The same turns and mirrors carry the whole set onto itself, and each row onto the other rows of its family. Which rows share a family with each named row? Give them in list order.
These 21 rows form 7 families of 3 rows each.
zifam: [  7  14   6 -12  -7 -10   1 -16 -10]
tigiz: [ -2  19   3 -25 -15   9   9   3 -13]
Ser: [  8  32  12 -14  -5  10  -5  -5 -22]
gisaf: [  6  14  17 -15  -9  21  -8  -2 -13]
Ledil: [  3   9 -13   7 -12  -4  -1  -8 -19]
Benem: [ 12   4  15   0  -2   9 -10 -11  -4]
beke: [ 5  1  9 -4 -5 21 -1  8  0]
zate: [  0  15 -12  10   2   1  -1  10   0]
rogan: [  7  10   1 -10 -12  16  19  12  -6]
Vake: [ 11  32  -2 -11  -1  16 -11  12 -17]
Bosoz: [ 16   6   4   3  -3  -4  10 -11  -2]
gabo: [ -5  31  -7  -9  -8  14  -3  14 -15]
Sok: [ -3   9 -17   1 -16   8   6   7 -19]
zov: [ 3 14  0 -4 -3 20 11 20 -5]
vifoz: [  0  20 -11  -6 -18   6  -2  -5 -28]
bas: [13 17 -9  4  5 11 -5 18 -3]
neduf: [ 11  25  11 -17 -13   8   6 -11 -19]
Zesez: [  3  31  -2   0  -2  -4 -13 -10 -15]
Salak: [ 2  1 -3 -6 -6 -1 13  5  3]
Bub: [ 18  24  -2   3   6   1 -15  -2 -11]
tak: [14 11  4 10  6 -4  0 -6 -3]

Which other rows belong to the same family as beke? gisaf, Benem
Which other rows belong to the same family as zov? Ser, tak
Which other rows belong to the same family as tigiz? zifam, Salak
Which other rows belong to the same family as Vake? bas, Bub
Which other rows belong to the same family as Zesez? zate, gabo
Which other rows belong to the same family as Ledil? Sok, vifoz

